Each path below is one point turned by a fixed rotation once a step. After each direction that follows a path, write how fast that rotation turns it, in degrees per step (0 if it stays still).
Each turn is a multiple of 5 degrees from 10 to 175, or 0.
Each row of a path follows its step; steps can be skipped.
path 1
step 0: [ 14  15   8  -5  -1  13   2  -9   4  -8  18 -22   5   5  -2   2  -4  -4
   0   7  -8   7   3  10  -5   2  -4  10   4   7   6  -6   2  -6  -8   9
   7   5  -3   1  -5  12   3   4   4 -13  12]
step 1: [  3 -11  10   7  -1   0   7 -19   5   6  19  -5  14  -1  -2   4   0  -9
  -3   0 -10   4   8  -4  -8 -13   3   9   4  -6   3   6  15   6  -7  -4
  -3  -1   1  -3  -6   9   9  -5  12   5  17]
step 2: [  3   0  -3  -1  -2   8  11   4   1 -12   4  -5  -9   3   3  14  -3  -9
  -5   4   6 -15 -11  -6   1  -4   6  10  -6 -15   7   3  23  11  -3  -6
  -4  -1   5   8  -4   2   6  -7  12   1  17]
step 3: [ 14   1   0   6  -4  13   4   8  -6  -2   0 -19   1   1   5  15   6  -4
  -7   2   5  -6 -14   2 -12  -6  -7   1   3  13  25  -8   4  -1   7  -2
   5  -2   3  10   0  10   2   1  11   8   2]
step 4: [  7  -3   3  10   1  13   0  -5  -6   3   9  -2  15  -5  -9  14   4 -14
   2  -9  -7   8 -12  -3  -6 -12  -4  -6 -14  10  -1  -6   1   5   2 -14
  -4   8  -5   9   3   8  18   7   5  -9   2]
step 5: [  8   0  -2  14  12   7  -9   1 -14   0   2  -5   2   8  -9  -3   6 -13
  -2  10  -8   4 -13 -12  10   4   6   7 -13   0   9  14   7   6 -13  -7
 -11  -1   9   3   2  -5  14   3  -3   0  11]
step 6: [ 12   9   5  -1   9   8   2   7   0  -4  -4  -6   1   4 -16  -1  14  -3
 -12   9   5   9  -5   8   3  -5   3   6   6   2  -1  -4   0  13  -8  -1
   1  -7  22  18  -2   0   7   7   7  16   3]
step 7: [  5   5   4  -5   4   2  -3  -1   9 -10  -1   3  13  -5 -20  -1   6  -8
   6   1   1  10  -3  13  -2  -5   5  15   5  12  15 -19  11   2  -5 -11
 -11   6  -1   9  -2   2  -4   9   5  -8   4]
step 8: [  4  -3  -3  -2   1   7  -6   4   6 -10  24  -9  10  -2  -9  -7   7  -5
   5 -12  -1   8   3  -8   8  -5  -5  12  -7   1  11  -1  18  -4  -5   8
 -13 -12   3  -5  -3  -3   9  13  -2  -2   5]
step 9: [  9   0  -3   6  -1   6  11  -8  -3  -5   9 -14  -8  -1 -10   5  -6  -4
 -14  -5   2   1  11   3  -7  10   7  16   2   2   1   0   9  19   2  14
 -10  -9   5   7  -7   4  13  10  -9   3   8]
Directions:
[ 1 -1 -4 -3 -2  1 -3  4  0 -2  0 -2 -1 -1  0  0 -6  0  0  1 -2  0 -1 -4
  2  1 -4  2 -1 -1  0  4  3 -3 -6 -3  0  3  1  1  1 -1 -5  3  0 -1  0]
130
[ 4  2 -2 -2 -3  3  6 -2 -1 -1  0  4 -2  1  0 -1  2  1 -3  1  2 -3  1  4
  3 -3  1  0  0  0  4  1 -1 -2  2 -3  0  0  2  3 -1 -3 -4  0  1 -1 -4]
95
[-1 -2 -1  1 -1  4  0 -1 -5  2 -3 -1 -3 -1  1  2 -3  1 -2 -6  2 -1  1 -5
 -1  2 -1  0 -5  7  0  0 -1  2  2 -1  0 -4  0  1 -1  0  1 -1  0 -3 -3]
60
path 2
step 0: [ -5  -2  -6   2  12  -6  -2  -5   1   4   6   3   0   8  -4   4   7  -5
   7  -9  -6   3  15   5   1   0  19 -18   3  -2  -3 -11   8   8   2   4
  -3  14  -7  20   2  -7   2   8  -6   4   7]
step 1: [  4  -5  -8  -2  -1  12  14   8   4   9  -8  -5 -11 -11  19   6  -9 -13
 -11  -7  14  -4   5  13 -11   5   1  -1   7  -2   4   3   4  -3   2   1
  -1  -1 -12   7   3  -7   4   7   6   4  -5]
step 2: [ -5  -3  -8   3  -3  -5  -8  -3   2  -8   0   0 -15  -4   8 -13   1  10
   3  -8 -13   1   5  -6 -19   0  -3 -11  11  -3  -5   4  -7   7  -1   6
  -1 -11 -16  -3   2  15   7  -8  -1 -10  -5]
step 3: [ 10   3 -10  -7   6  -8   7   2   0 -11  -5   2 -10 -18 -13   2   8 -11
  -2  -9 -17   4   7  -2   9   1   4  -6  -8 -16  -2   7  -2  -6   0   3
 -11   4   8  -7   7  -7   5   7   3   7  -7]
step 4: [  5   8   2  -3  -4   7  14  -6  -5  -6  -2   3   7  -4   1  -5   2   6
 -21   2  -7   2   0   3 -13  -2   5  13  -3   0   0  -9 -10   5 -12   8
  -8   3 -20   3   4 -10 -10  -2  -6  12   6]
step 5: [-19   6 -11 -11  12   9   2   5   4  -7  10 -10  -4   1   1  -6   0   2
   4  -5 -11  -3  -4  -4  -2  -6   5   7   2  -1   6 -16   9   2 -17   1
   7  -4   4  11  -2   4  11  10  -8  -2 -10]
step 6: [  6  16   7   1  10   2   1   6 -13   0  -3  15  -3   1  13  -3   8 -15
   1  -6  11 -14  13  -7  -1  11   3  -9  -1  -4  -2  -8  -3  -5  -5   2
  -1  -8   4   7   5   3  -5  -4   4   9 -15]
step 7: [ -3 -13  -2   1   4  -2  -7 -10   1  -9  -9   7  -6   4   1  -9  -4  13
 -14   8   6  -4   3   0  -4  -1  -2  -6  11  -1   7 -17  -3   4  12   3
  -4   8  -6  -4  16  -3   6  16   2   6 -12]
step 8: [  0  -5 -13   0  20   7   2   3   0  -2   4  -4   9  -8  -3   1 -10  -8
   3   9   5   1  -3  -9 -19   1   0  -4 -12 -19  -7   2   4   2   4   3
 -14  -5   0   4   9  -4  10  -2  -6  -9   1]
step 9: [ 11   9  -6  -3  -8   0  17 -14  -4  -2 -14  -6  11  -5   8  -3  -2  -7
   0  -1  -3   2   3  -9  -7 -15   2  -8   0  15  -4  -1 -15 -10   0  -4
  -2   1   0   1  -2   7  11  -3  -8   3 -14]
Directions:
[ 2 -4  1  2 -1  0  0 -1 -4  0  1  3  1  1  5 -1  0 -1 -3 -1 -3 -4 -3 -1
  0 -1 -3 -2 -1  0 -4 -2 -7  3  0  1  1  1 -1  4 -4 -2 -2 -3  0 -2  0]
155
[-3  5  6 -2  1 -3  2 -2 -1  2  4 -3  3 -1  1  1 -1  5  1 -1 -5 -1 -2 -1
  1  0  2  2 -3  1 -1 -1  0 -4 -5  1  1  1  1  1 -1 -2 -1  2  2  4  1]
60
